[[-11  29 -19 -16 -35  14 -26  25 -11   4 -37   2  -2 -36]
 [ 24  25   1 -37  30  19   2  14 -14  -3 -16 -22  48 -21]
 [ 11  19 -18  -3  -3  15 -20  41 -17  20  -3  -4 -24 -31]
 [ 26  31   6  -7  21  10 -21  49  15  18   0 -15   0 -24]
 [ -7  23 -13   7  11  40 -33  29 -16  14 -17  11  37 -43]
 [-23 -20 -16   4 -14  11   3  38   4  -2 -22  -9 -13  21]
 [  6  30 -33  -7  -8  17  -7  36  -9   8 -32  -4 -20 -32]
 [-30 -14   4   7 -26   4 -31  23 -32  13 -33  33   8   0]
 [ 13   7  18 -13  19   3   7  29 -31  50  -5 -15   0 -21]
 [-17  15 -16  -6 -20  34 -25  30   5  51 -20  -2  31 -21]
 [  8   5   5  -7   8  41  -9  12 -22  67   1 -15  28 -15]
 [-24 -11 -29  -5 -12  28 -42   6 -14  53  13 -34   8  -4]]: -19

[[  8  26   1 -18  11 -12   0 -72   7   0  -9]
 [ 43 -47  32 -11 -17 -46  36  29 -44 -24 -47]
 [ 13 -18  17 -15 -14 -54  12  10 -22 -23 -30]
 [ 43  24  10 -19 -20 -10 -33  -8 -47  10 -45]
 [ 29  -5   9  -9 -31 -52 -20  48 -46 -14 -38]
 [ 15 -27   9  -5   1 -58  42 -10  -1 -30  -9]
 [-10 -25  19 -14  -5 -54  25   3  -2 -28 -19]]: 1

[[-27 -16 -17 -38 -19   9  -9]
 [ 32   5  20   1 -10 -13  10]
 [ 47 -29  27  17 -21   2  -6]
 [-16  26  24  -5  11  -4  32]
 [ 11 -11 -33 -16  22   6 -26]
 [-11   6  14  -4  46  -4   3]
 [  0  22  -8 -14 -16  24  48]
 [ 21   9 -53 -10  12  34  18]
 [-52   2 -27  62 -17  -4  17]
 [  8  -4  25  -7  19  16  21]
 [  5 -28  34   2 -10   6  21]]: -17

[[ -3  10 -34   0  36 -13 -34 -46 -36 -30 -18 -43   6  -1  22 -13]
 [ 16 -10  -9 -30 -54 -36   1   6  11 -15  18  14  -8 -16  -1 -34]
 [  4   4 -23  10 -22 -14  -3  -7   4 -40   7  -7  -7  21 -22 -19]
 [-11   2 -25  12  -3  -9   0 -16 -40 -28   5  -1 -40  -4 -15 -19]
 [ 17 -17  -5 -12 -13  21  23 -10  26 -24   2  28  15   6 -46 -23]
 [ 14  -8 -16  -3 -28  -5  -6 -20  11  -9   6  26  15 -10 -42 -30]]: -34

[[-27  14  48 -53  28 -38 -51  40 -46 -11   8  24   8 -47  42]
 [-18 -49 -18  26  46 -24 -10  22  10  39  13 -34  -4 -52  -3]
 [-35  34 -14  -6 -17 -26 -38 -19  13  -3 -15  22 -29  16 -59]
 [ -4 -34 -17  10   9  -9   4  -4  -3   7  -3 -27   1 -27  -7]
 [-25  -8 -12 -10  -7 -31 -20 -12  -5   6 -25 -22 -47 -35 -14]
 [ 36 -10  -2  25 -13 -26  23 -69  44   2 -67 -41   9 -17 -16]
 [-40  24  48 -69  18 -40 -64  43 -58 -20   9  32  -7 -43  39]
 [ -2 -24   7 -17   6 -16  -7   2 -20  -7 -10 -21   1 -37  23]
 [-17  12  27 -37   5 -28 -31   9 -32 -17  -8  15   6 -28  12]
 [ -3  -7  -7  -1  -6 -10  -1 -13  -2  -4 -13 -10  -4 -10 -12]]: 48

[[-48 -55 -35  -9  -4 -23 -41 -35]
 [ 67  69  49  29  36  58  75  65]
 [-57 -52 -26  -7 -14 -36 -46 -29]
 [-21   0  14   1 -25 -40 -29  -7]
 [ 26  25   1 -21 -21  -1  14   2]
 [-27  -5   5  -9 -36 -47 -32 -11]
 [-50 -28 -16 -30 -57 -67 -51 -28]
 [ -7  14  15  -9 -33 -33 -12   3]
 [ 35  11  11  31  48  37  10  -6]
 [-15   1 -10 -32 -38 -18   8  14]
 [ 27   3   0  20  36  28   1 -17]
 [ -2   8  30  36  15 -11 -16   3]]: -35
---
[[  7   0  35 -40]
 [-19   3 -48 -38]
 [ 39 -19 -12  -6]]	39

[174  17  94 203 170]	17

[-30  46   8  -6  24]	46

[-17  44   6 -45]	-17

[883 517 821 219 390]	517

[[ 58  77 155 198 184]
 [143 106 141 141 144]
 [204 209 125 170 126]]	209

[5123 4525 8074 6648 4209 1893]	8074
---
[[-0.34  1.56 -0.60  0.52]
 [-2.06 -0.19 -0.88  1.27]
 [ 1.32 -1.14  0.66 -1.88]] ==> 1.56

[-11.631  16.008  11.748  17.896  -0.481  -5.826   3.161] ==> 16.008

[-0.12 -0.01  0.11  0.10] ==> -0.01

[  8.9   4.4  -5.7 -13.9  13.1] ==> 4.4

[ 11.158  -5.167  -0.020  -7.492  17.552 -18.134] ==> -5.167

[[ 0.319  0.300  0.992  0.517  1.724]
 [ 0.683  0.304 -2.248  1.174  0.535]
 [-0.352 -0.103  1.089  0.947  0.412]] ==> 0.300

[ -48.696    0.920  105.283  -94.436   -3.897 -102.145] ==> 0.920

[[  10.397  -31.960  -30.628   -4.340    4.755   31.723   32.357]
 [  95.720 -188.049  -32.116   57.232   52.555   58.090  148.902]] ==> -31.960

[[ 0.051 -0.159 -0.181  0.175 -0.134]
 [ 0.056  0.118  0.171 -0.018  0.089]] ==> -0.159

[ -69.4 -120.6  165.8   66.3 -154.2] ==> -120.6
---
-601  -432  -501  -338  -486   114   658 ⇒ -338

  5  -22  -33  -20  -19   28 ⇒ -20

 64  193   36   30 ⇒ 30

394  532  282  758  470
326  484  198  350  573
⇒ 758

2131  4853  5453  7963  5111  6017 ⇒ 7963

-604   234  -343  -190   534  -155    15 ⇒ -190

 32  -24  -41  -20  -12
-22  -31  -25   -5  -17
-18  -27   -6   -1    1
⇒ -20

 98  197  215   44 ⇒ 44
---
array([[ 34, -21, -54,  55,   0],
       [-22,   0, -13,  24, -28],
       [ 36,   0, -44, -16, -59]]) >> -44

array([[  6, -11, -58, -19],
       [  5, -30, -32, -49],
       [ 23,   1, -69,  12]]) >> 1

array([[-69, -43,  37, -42,  10],
       [ 33, -23,  10, -13,  -3],
       [ 51,  73,  17, -28,  15]]) >> 17

array([[ -3,   1,  52, -49],
       [ 68, -10, -42,  26],
       [ -6, -17,  65,  -1]]) >> -17

array([[ 30, -63,  38,  18,   8, -14, -11],
       [  7, -14,  10,   4,   2,  -3,  -3],
       [-34,  69, -43, -16,  -9,  15,  13]]) >> -9

array([[ -9,  -6, -33, -41],
       [ 20, -64, -49, -49],
       [-10, -10, -19, -60]]) >> -10

array([[-37,  47,  16,  -9,   9,  -4, -37],
       [-32,  20,  37,   3, -23,   8, -40],
       [-44, -12,  -2,  56,  20, -53, -34]]) >> 20
---
[[ 173  599  895 -263 -395 -232 -256 -574 -238  -91 -574]
 [ 222  418 -281 -596 -835  -78 -308 -136 -919  -94 -513]
 [ 469  225  219  691 -545  540 -854 -659  524 -760  190]
 [  51 -587 -176  -42 -543 -102  -52   20 -259   31 -228]
 [-490  282  299   16 -255 -550 -200 -620  -70  -86  -49]] Out: -228

[[272 177 734 510 419 373 423 485 721 512 708 460 679]
 [689 461 198 486 213 697 359 681 778 262 340 796 572]
 [547 720 678 276 510 858 242 753 155 786 208 494 661]
 [488 624 747 101 254 330 580 331 690 659 548 251 775]
 [641 513 597 323 179 298 402 555 469 920 588 645 452]
 [ 17 754 425 805 315 540 357 743 454 506 522 423 827]
 [243  89 238 272 374 608 695 578 235 604 624 508 813]
 [431 479 759 683 248 828 769 353 479 281  84 208 442]] Out: 813

[[146 613 384 469 638 534 686 472 383 130 402 493 811]
 [281 486 418 342 489 457 457 306 293 185 551 255 513]
 [297 475 458 201 458 380 289 338 259 306 406 348 552]
 [240 452 450 342 496 487 496 358 262 197 566 279 471]
 [270 463 460 385 466 441 481 392 329 196 517 294 546]] Out: 471

[[-547  142  -73 -264  405 -629 -612 -150   60 -695  388   65 -205]
 [ 431 -402 -463 -294  128 -686 -798  269   28  370  417 -490 -352]
 [-249  444  406  612 -391  398  414 -291 -297    7 -622  490  619]
 [  12 -207 -278 -282  217 -828 -876  221   66   23  655 -271 -350]
 [ 783 -600 -600 -272  139 -494 -610  280   78  573   27 -679 -234]
 [-471  -68 -103 -260  -33   30   18 -204    7 -613 -428 -106 -267]
 [-370  323  283  362 -379  334  308 -363 -311 -266 -540  343  411]] Out: -267

[[501 345 198 392 392 450]
 [432 686 238 442 424 453]
 [334 560 310 336 414 584]
 [502 661 515 438 440 421]
 [333 812 600 330 329 257]] Out: 421
